In the rows, 128 means zero.
First come named moves, each a turn or a mirror, each shown by rows before and after it. For each pair of rows after them, which moves, in which order, take the first row to the second? The first pair is done for you.
Sato (before -> after):
[134 119 143 141  69 184  75 122 114 151 148 129 127 177 179 137 155 117
 152  86 176 155 109 105 147 112 122 140 119 127 124 115 126 149] -> [142 136 149 141  51 176  80 131 113 156 140 135 125 173 165 125 161 104
 144  88 164 152 116 121 150  93  98 134 129 132 119 100 140 146]
[150  70 125  97 145  87 143 122 145 124 157 125 124 163 142 136  98 108
 119 134  83 138 161 131 117 146 144  89 118 152 148 126 114 112] -> [160  88 122 101 139  76 157 132 147 136 139 137 116 151 135 118  93 100
 104 132  75 127 161 141 120 125 117  98 124 155 132 104 131 114]
[123 176 113 100 111 141 134 236 147 140 154 159  40 110 126  53 117 150
 115  86 149  75 187 153 147 132 108 129 170 100 161  70 135 107] -> [ 79 111 123  98 144 178  89 185 145  90 199 108  54 139 148 121 132 185
 132 112 158 102 193 133 153 211 185 145 144 100 191 134  77 107]
[105  80 123 128 142 146 101 146 147 150 124 105  81 152 168 137 125 126
 129 135 127 173  93 102 110 143 144 182 124 161 114 134  93 146] -> [134 119 127 129 127 132 120 181 146 168 101 138  85 134 157  91 116 107
 117 120 115 152  96 112 114 106 104 169 145 170  97  92 131 149]
tafi (before -> after):
[112 169 149 133 126 130 148 141 155  84 133  92 118  86 144 148 133  92
 136 152 141 128  89 139  84 133 103 103  93 122 153 118 119 117] -> [110 164 147 146 123 135 150 135 153  84 115 102 116  87 157 150 144  88
 135 143 144 135  95 136  86 130 116 105  93 109 148 133 122 124]
[177 197  91 123 162 165 153 104 143 138 137 119 108 201  98 117 148 141
 117 154 188 116 149 152 155 163 117 136 130  79 122 105 103 125] -> [176 189  86 138 169 165 159  96 149 138 125 114 111 192 105 119 141 152
 123 147 186 124 158 141 149 169 108 138 136  65 114 106 100 131]
[ 87  91  88 133 165 162 121 148  74 153 150  93 112 129  71 107 139 124
 136 194  88 113  86 120  93 176 147 141 169 110 134 109 119  96] -> [ 93  81 102 183 163 188 113 113  66 127  93 109 138 119 103 105 156 102
 126 145 120 107 102 104 117 194 162 128 151  93 113 158 130 144]
[146 150  99  66  79 127 166 175 129 192 139 131  88  52 112  67  74 112
 111 202  93 122  93 138 101  66 117 129 155 137 170 144 126  75] -> [142 125 104 155  78 162 158 120 132 155  43 152 120  34 161  58 123  72
 100 131 155 121 121  93 147  89 160 115 139 102 139 225 138 159]
pogu (before -> after):
[120 100 108 142 112 159 117 116 117 138 101 116 121 110 129 126 116 106
 124 118 154 121 141  86 121 146 167 115 145 115 109 173 130 156] -> [139 129  96 150 125 115 146 143 107 143  82 147 132  82 106 131 108 107
 112 105 135 102 130 105 128 130 119 120 158 128 106 120 163 146]
[135 143  96  92 104 127 146 124 127 163 145 129 123 102 100 108 130 111
 114 151 116 115 147 155 111 106  96 141 128 142 119  68 130  78] -> [119 113 105  87  98 176 112  93 147 145 172 107 112 134 139 118 145 114
 120 165 143 146 146 132 102 132 158 133 122 128 126 130  89 102]
[107 134 122 133 138 134 130 146 125 154 136 120 137 125 108 104 115 120
 125 118 126 116 123 130 119 112 139 135 159 141 116 145 146 134] -> [104 134 122 139 139 139 125 136 130 149 135 121 140 126 112 104 106 125
 129 119 127 121 120 125 114 112 144 140 156 138 116 154 135 136]
Kulaz (before -> after):
[116 121 122  90 138 104 130 142 133 142 172 118 132 132  88 144 116 149
 139 167 118 135 130 145 115 128 111 141 118 150 163  97 123 107] -> [138 156 129  90 106 123 133 158 144 171 149 133  97 126 106 100 110 133
 141 158 125 138 142 132 106  97  97 133 142 138 137 112 130 127]
[131 118  98 173 160  85 110 149 127 118  91 205 125 138  94 211 125 137
 130 119 135 167 138  88 147 211  66 123  99 157 156 188 143 150] -> [135 121  91 147 151  73 132 174 113 116 108 187 128 115  43 194  93 137
 146 157 104 156 129 102 128 198  51 129 120 167 168 157 145 124]
[ 95 107 158  97 136 144  95 110 152 133 163  98 119 111  71 202 124 103
 118 142  86 134 135 150 124 143 150 122  84 131 148 130 115  89] -> [117 133 164  72 111 158 103 141 151 161 164 102 103 101  58 153 107  96
 125 156  75 124 121 153 108 116 135 116 117 121 145 121 125  88]
[ 97 148 129  93  94 132  93  92 139 120 176  92  89 152 141  81  83 174
 167 161 131 109 121 105 109  66 183 110 165 119 149 210 138 103] -> [ 94 140 125 110 106 127  79  81 143 115 165  98  94 168 160  92 101 167
 158 139 151 113 124  83 131  75 191 109 152 118 142 217 136 118]
Pairs:
(2 to 3 moves a pair)
[153 161 110  96  89  88 156 132 105 124 104 114 129  82  79 122 141 128
 126 161  97  91 142 158 124  87  95 142 144 158 138  76 153  81] -> [112  92 119 130 105 127 127  64 107  69 105  81 155  99 125 178 170 138
 129 143 135 117 147 120 145 160 179 150 119 143 160 167 107 121] -> Sato tafi
[129 118 144  97  86 146 132 110 113 123 148  78 151  87  81 101 100 108
 139 169 103 129 111 146  86 129 132 137 174 139 156 121 121 113] -> [134 145 149  77 101 154 110 133 148 157 183 102 108 136 133 114 115 110
 131 164 116 155 119 154  86 101 130 131 174 133 157 110 104 104] -> Kulaz Kulaz tafi
[126 114 113 133 117 169 118 119 154  81 110  75 171 121 175 138 180 127
 159 104 116 123 115 129 174 145 142 134 150 120 143 193  76 174] -> [150 157  94  88 132 106 145 185 157 127 160 103 145 129 134 131 150 149
 150 143  67 113 107 162 162 105  71 146 160 152 161  79  97 115] -> Sato Kulaz tafi
[132  58 136 156 160 162 100 123 148  89 144 162 139 176 138 116 160 149
 125 106 179 148 163 110 132 168 182 134 138 159 124 130 116 128] -> [171 124 134 141 139 118 125 184 143 128 141 197 117 165 100  63 136 132
 112 113 152 120 159 132 122 109 117 136 178 167 113  59 158 109] -> Sato tafi
[163 139 133 135  85 153 128 160 148 127 124 183 115  96 132  69 132 103
 115 119 110  80 109 142 114 116 117 113 127 142 103 117 150 174] -> [158 159 120 119 110 145 104 177 175 153 169 185  84 138 168 100 152 118
 110 121 112 107 111 143 124 105 120 108 111 147 106  95 121 145] -> Kulaz tafi Kulaz
[ 83 140  90 167 148  72 117 160 167 120 149 165 143 171 124 176 160 163
 146 128 100 171 155 118 154  95 109 153  70 142  84 109 140  75] -> [ 70  97  96 202 149 108 111 112 152  91 115 155 163 164 143 178 168 144
 147 106 119 166 157 100 166 124 139 145  68 129  80 158 135 107] -> Kulaz Sato tafi
